In the rows, zero is written as 128.
One turn moves each row of this set onto another row. After a few examples, where does it send each row asked below?
q995: [119 108 126 125 133 125  91 127 173 134 129 120 103 110 132 120 112 131
 114  96 129 142 160 139 156 133 136]
q340: [119 105 106 161 105 123 109 117 166 147 161 143 134 111 136 124 116 135
 117 118  99 128 152 127 148 130  90]
q423: [117  95 117 164 118 141 108 111 168 134 161 143 129 106 127 114 127 129
 111 103  95 139 155 133 146 114  96]
q877: [120  98 119 165 115 136 107 110 166 129 163 142 128 109 127 115 128 126
 113 107  97 132 153 137 144 115  92]
q206: [117 102 104 160 108 128 110 118 168 151 159 145 135 107 136 122 114 137
 116 115  97 134 153 124 150 130  94]
q82: [ 85  90 106 151 125 135 114 130 161 125 147 140 109 108 148 124 113 138
 135 115 137 156 129 115 159 130  98]
q835: [ 99 108 115 159 111 118 108 112 162 132 139 139 149 112 119 124 119 142
 128 119 117 125 147 122 136 126 130]
q78: [ 93  90 114 154 120 138 112 130 155 112 147 138 108 109 147 134 124 133
 137 115 140 146 126 123 158 127  95]
q909: [122 106 106 160 111 124 111 113 168 151 158 144 132 105 136 119 113 134
 117 114  98 132 153 129 145 132  92]
q338: [105 124 121 133 133 131 120 118 166 142 141 126 123 111 133 105 124 149
 120 130 110 114 168 132 142 133 117]
q764: [103 113 117 135 138 150 119 128 159 140 146 124 117 101 130 110 146 145
 114 116 102 125 164 145 147 128 119]
q541: [107 118 120 136 132 142 117 127 155 131 150 121 115 107 130 113 149 139
 116 122 105 112 160 152 145 129 112]
q104: [ 94 100 113 152 122 122 112 123 157 115 148 135 102 113 150 124 115 130
 138 120 142 141 125 127 153 133  87]
q623: [117 110 124 130 121 111  86 125 166 136 139 107 100 121 137 125 114 125
 114 103 132 139 150 149 153 134 122]
q373: [101 100 118 131 108 118  84 141 164 133 147 107 108 130 135 137 119 133
 113 108 129 139 149 137 165 127 127]
q922: [ 92 103 101 159 119 116 103 125 153 134 158 131 126 107 117 117 147 132
 115 105 105 133 138 154 138 133 115]
q366: [ 89  99  99 158 121 121 104 126 156 139 157 133 127 104 117 116 146 135
 114 102 103 140 140 150 140 131 120]
q37: [118 114 121 125 127 115  87 126 166 130 135 112  96 116 133 122 114 123
 116 104 126 131 153 148 156 135 126]
q452: [ 97 110 115 137 128 149 117 136 155 133 152 123 120 110 129 118 151 146
 115 122 102 117 161 143 153 125 118]
q348: [114  94 116 166 111 140 107 115 166 130 164 142 131 110 126 119 129 130
 112 107  96 134 153 132 149 112  95]
q256: [ 95 103 101 157 125 118 104 121 156 139 155 132 124 101 117 112 144 132
 114 101 105 138 140 156 135 134 117]
q428: [ 95 117 116 133 129 138 120 128 166 145 144 128 129 113 133 110 126 155
 118 131 107 119 169 122 150 129 122]
q419: [103  97 120 127 118 131  89 144 169 130 137 120 112 121 130 134 119 138
 113 102 126 141 159 126 170 126 140]
q576: [117 106 132 133 111 118  85 130 163 124 139 108 108 127 134 138 119 127
 117 107 136 132 149 144 157 126 125]
q22: [116 110 128 129 116 116  87 135 165 118 138 116 104 125 132 133 120 128
 117 108 132 123 154 141 161 130 127]
q603: [102 104 113 127 112 122  84 144 163 125 143 112 105 127 132 136 121 131
 115 110 123 130 151 135 169 127 130]
q758: [ 96  90 113 152 134 144 116 123 161 124 139 141 107  97 147 123 118 134
 135 105 138 160 130 123 153 129 102]
q635: [106 100 120 153 131 131 114 116 157 114 141 138 101 102 148 123 119 126
 139 110 143 145 127 134 147 133  91]
q930: [114  83 115 160 128 133 130 129 149 128 139 137 107 123 156 112 131 144
 138 119 131 146 136 124 152 125  99]
q725: [104 112 118 159 114 114 108 107 163 132 137 138 146 110 119 121 118 139
 128 117 118 123 147 127 131 128 128]
q479: [116  84 115 159 131 135 131 127 150 131 138 138 106 120 156 110 129 144
 137 117 131 149 137 125 150 126  99]
q796: [105  94 124 132 114 133  87 138 167 135 138 113 115 122 133 137 117 137
 113 100 130 148 154 130 165 122 138]
q765: [ 99 121 120 135 123 129 118 127 162 135 146 125 126 120 133 114 129 151
 121 137 111 107 165 128 148 130 115]
q592: [107  85 106 157 130 135 126 123 148 132 140 130 103 123 156 106 124 138
 139 123 124 149 133 123 152 120  99]
q703: [ 98  99 112 149 136 128 115 116 164 128 140 139 101 100 150 114 109 132
 136 110 140 156 130 126 148 136  94]
q38: [110  87 107 157 132 134 126 120 148 132 139 129 102 122 156 104 124 136
 139 123 125 147 132 126 149 122  98]
q170: [105 102 112 123 129 131  89 136 171 141 134 117 104 112 133 123 113 134
 112  98 120 149 157 133 165 130 139]
q179: [108  87 107 158 128 133 126 122 147 130 141 129 102 125 157 107 125 137
 140 125 125 145 132 125 151 121  97]
q846: [117  86 116 160 130 131 131 126 149 128 139 137 105 122 156 111 130 142
 138 119 132 145 136 127 149 126  97]
q907: [105  99 117 128 124 125  88 132 171 148 138 111 107 115 135 125 112 135
 111  97 126 157 154 135 160 130 135]
q367: [101 108 116 157 117 119 109 108 165 137 135 140 148 107 119 119 117 142
 127 114 116 130 149 123 133 127 132]
q168: [120 104 130 130 127 126  89 122 170 138 131 112 107 113 134 125 112 129
 115  95 133 149 155 142 152 129 134]

q592 turns into q479
q170 turns into q995
q366 turns into q367
Now find these:
q909 turns into q877
q428 turns into q764
q82 turns into q758
q576 turns into q373

One turn moves each row of this set onto another row. After a few examples, where does it send each row asked below?
q698: [138 128 131 134 130 124 130 110 112 121 152 132 138 141 110 129 112 140]
q721: [146 125 142 133 122 127 124 112 120 119 144 131 138 145 112 121 114 142]
q975: [120 126 126 119 127 137 125 122 134 147 121 121 122 152 122 134 144 145]
q402: [118 120 128 118 118 150 107 123 119 141 132 119 121 121 129 139 143 145]
q45: [105 130 142 120 125 123 122 118 116 139 115 121 147 154 117 103 128 114]
q320: [119 112 136 127 131 138 112 120 130 152 115 112 115 127 110 127 142 135]
q529: [116 124 117 125 135 132 126 123 125 151 126 119 120 147 118 141 141 140]
q812: [111 117 123 127 139 135 119 118 122 155 124 113 116 128 111 136 140 135]
q403: [112 135 138 111 126 128 100 130 119 130 117 146 119 133 141 120 124 104]
q807: [112 126 118 122 137 133 128 119 124 152 128 118 120 144 118 139 141 141]
q4: [124 123 128 123 126 134 122 125 133 148 119 120 120 154 121 134 144 142]
q39: [102 132 135 120 129 121 127 118 111 141 119 121 148 155 118 108 127 113]
q805: [103 138 140 105 129 132 107 121 106 134 124 142 126 130 133 119 114 104]
q544: [ 97 131 133 123 133 120 126 115 107 143 121 118 146 146 114 109 125 111]
q521: [105 135 131 114 134 126 101 128 111 133 121 143 118 124 138 126 123 102]
q631: [140 131 132 134 132 121 131 114 109 111 146 142 139 133 118 119 114 133]
q62: [103 139 139 105 128 132 109 123 107 133 123 144 126 133 134 119 115 104]
q72: [106 138 144 104 125 133 105 122 109 132 121 142 126 133 134 115 116 105]
q782: [138 121 139 140 133 122 120 114 107 114 140 135 135 114 109 114 113 125]
q443: [134 120 127 140 124 117 126 110 108 116 137 139 137 114 114 110 115 119]
q692: [142 123 132 137 115 119 125 113 116 112 134 142 139 126 120 106 116 123]
q988: [ 99 126 140 125 132 122 121 116 109 143 117 116 145 141 112 106 126 108]
q310: [139 115 145 140 130 127 115 111 112 123 142 123 132 121 101 121 113 133]
q390: [117 121 126 117 119 149 109 123 119 141 134 120 122 122 130 140 142 145]
q889: [110 139 133 110 128 126 105 130 117 129 121 148 120 136 143 125 124 107]
q885: [109 132 138 114 129 128  98 128 116 131 117 143 118 125 137 122 124 102]
q574: [119 122 127 115 116 151 109 123 121 141 132 121 122 125 131 138 143 147]
q74: [139 127 126 135 118 117 130 111 112 114 139 144 141 130 121 110 116 124]
q991: [125 116 136 125 125 137 114 126 136 148 113 115 118 143 115 128 145 138]
q177: [119 113 132 130 132 135 112 122 128 153 116 111 116 130 109 132 143 133]
q146: [106 139 128 112 133 126 106 128 113 131 124 146 120 131 140 128 122 104]
q180: [106 140 142 104 127 133 107 122 109 132 123 144 126 135 135 118 115 106]
q792: [119 122 125 117 117 149 110 122 120 140 134 120 123 124 131 140 142 147]
q793: [140 120 133 138 118 119 122 111 112 114 132 139 136 117 115 106 115 119]
q93: [125 119 137 121 124 139 115 123 138 147 113 117 119 145 118 125 145 140]
q225: [113 117 121 129 138 132 120 121 122 154 124 113 117 133 111 140 141 135]
q467: [134 124 122 137 124 115 130 110 108 115 141 142 139 123 119 114 114 122]
q849: [136 126 131 138 138 120 127 113 104 114 147 138 136 121 113 121 112 128]
q432: [104 126 144 123 126 123 119 117 113 141 114 117 146 145 113 102 128 111]
q27: [119 120 128 117 116 150 107 124 120 141 131 120 122 121 131 138 142 147]
q409: [104 137 143 105 128 132 106 123 107 133 122 142 125 130 133 117 114 103]
q31: [135 121 134 139 135 124 123 108 107 125 151 126 135 126 104 129 111 135]
q488: [146 128 140 134 126 123 125 117 116 110 138 142 138 132 118 112 115 132]
q847: [147 118 150 137 121 128 116 112 122 120 139 127 135 132 106 116 115 137]
q645: [145 122 145 137 126 124 119 117 115 112 135 137 137 121 113 110 114 127]

q443 turns into q692
q403 turns into q146
Now find these:
q62 turns into q409
q544 turns into q432
q812 turns into q93
q721 turns into q31
q645 turns into q631
q225 turns into q991

One turn moves each row of this set onto another row. After a few examples, where does it send each row asked below?
q573: [132 126 122 150 121 146 124 136 145 142 100 146 146 138]
q43: [125 140 121 153 122 130 134 130 118 158 136 132 116 122]
q844: [132 149  95 145 106 137 134 110 133 141 124 158 145 140]
q525: [132 134 125 146 122 121 128 114 114 144 158 143 150 133]
q870: [120 146 107 147  98 127 122 139 131 135 122 144 155 145]
q85: [129 123 126 160 105 141 138 143 132 139 152 135 143 132]
q437: [133 154 105 146 113 142 132 117 127 136 122 160 160 130]
q238: [120 147 107 151  95 127 123 139 131 134 121 144 151 145]
q378: [135 133 113 158 142 145 132 114 139 144 119 142 117 144]
q462: [123 144 126 148 130 132 133 135 115 159 138 132 131 118]
q931: [129 157 120 149 108 112 118 134 127 139 117 128 144 138]
q125: [117 141 134 143 125 148 139 141 135 126 133 139 126 127]
q611: [150 138 113 156 119 156 142 113 134 129 148 136 136 147]
q606: [135 119 119 149 134 137 127 110 147 149 141 139 150 158]
q288: [138 151 135 148 132 161 128 108 125 141 132 128 138 131]
q184: [133 142 124 148 157 147 131 124 134 144 121 142 144 137]
q578: [157 129 113 158 125 113 126 121 131 148 115 141 144 142]
q499: [113 139 125 134 123 143 141 136 142 136 137 138 120 137]
q318: [136 155 132 136 116 121 129 117 155 138 124 122 147 142]
q195: [128 124 117 143 120 141 127 133 150 150 102 146 143 144]
q561: [143 142 115 141 130 153 143 118 136 136 153 137 153 148]
q775: [136 130 123 156 113 123 128 109 114 139 155 143 134 134]
q502: [127 157 118 148 107 111 119 132 128 141 117 128 141 140]
q219: [154 131 116 152 131 113 126 125 131 150 117 139 156 141]
q328: [124 122 121 149 108 136 140 140 137 147 156 136 143 139]
q151: [132 147 123 138 129 154 131 102 134 154 136 127 126 144]
q980: [145 121 130 169 129 147 123 113 137 131 134 141 151 144]
q637: [143 154 134 151 109 126 128 116 150 129 120 123 139 136]

q980 turns into q184
q238 turns into q931
q525 turns into q499
Now find these:
q151 turns into q611
q328 turns into q43
q637 turns into q437
q578 turns into q573

One turn moves each row of this set onto another row. After a few examples, where does it send each row asked below?
q583: [135 129 148 125 138 138 115 131 114 119 135 107 126 106 135 131 136]
q11: [137 110 131 136 123 129 134 122 126 139 109 110 141 134 118 132 135]
q145: [138 112 134 135 128 122 136 115 114 140 119 122 146 137 119 121 131]
q986: [124 154 136 141 118 129 122 126 132 144 118 146 131 122 125 121 143]
q696: [133 115 112 118 120 136 141 120 136 129 118 117 106 138 126 129 115]
q144: [118 145 136 134 129 122 131 131 133 144 112 145 140 136 132 117 140]
q924: [138 112 120 111 125 119 145 117 129 127 128 124 110 134 114 127 123]
q478: [125 147 109 127 106 123 134 117 131 129 138 144 114 123 129 123 117]
q425: [133 118 123 114 128 137 141 114 125 131 125 128 107 140 127 117 116]
q563: [128 104 138 129 123 128 136 127 118 138 115 115 135 134 111 135 139]
q498: [132 141 134 130 144 134 119 136 116 121 148 131 131 102 144 125 125]
q427: [133 143 132 139 148 131 120 145 122 125 135 126 130 101 137 127 125]
q410: [134 150 118 138 133 142 117 143 120 124 145 128 134 105 128 121 126]
q293: [112 141 111 126  96 131 133 122 140 137 131 134 117 120 127 124 128]
q317: [130 123 145 108 142 127 128 136 127 110 147 117 133 115 137 130 133]
q55: [129 112 114 117 115 137 145 119 135 137 125 120 106 126 113 125 121]
q511: [114 142 137 146 122 136 126 138 132 144 114 139 140 125 118 129 142]
q114: [133 122 133 108 133 129 129 142 135 110 145 107 137 123 118 130 135]
q716: [123 137 121 117 133 110 124 140 125 114 146 120 129 107 148 134 126]
q636: [120 144 130 144 122 130 126 136 139 145 103 134 136 131 130 128 141]
q714: [118 145 108 131  99 132 127 122 140 128 128 132 122 130 140 129 120]
q837: [115 140 127 139 115 128 132 136 140 150 112 138 138 120 118 124 144]
q736: [138 117 147 131 125 122 133 119 128 138 116 120 140 132 106 126 146]
q693: [132 132 151 120 143 138 117 135 117 122 141 121 129 107 142 127 139]
q107: [127 132 107 109 134 113 128 147 116 123 140 122 116 113 141 127 129]
q130: [128 131 127 113 144 116 127 139 119 117 149 127 126 109 147 128 124]
q182: [109 146 111 131 101 131 128 126 126 132 132 143 118 123 134 130 123]
q743: [131 109 128 135 120 126 138 124 124 148 114 115 136 123 107 128 140]
q939: [117 147 123 123 102 130 130 112 131 126 136 140 126 136 139 117 122]
q394: [129 127 141 106 139 130 127 138 137 108 143 110 120 116 134 132 128]
q777: [125 113 113 114 119 134 145 125 131 125 131 125 108 134 116 132 113]
q375: [129 137 145 120 134 140 111 140 114 129 127 112 123 113 130 126 154]

q636 turns into q11
q498 turns into q693
Now find these:
q924 turns into q478
q583 turns into q394
q425 turns into q939
q777 turns into q182
q107 turns into q410
q55 turns into q293

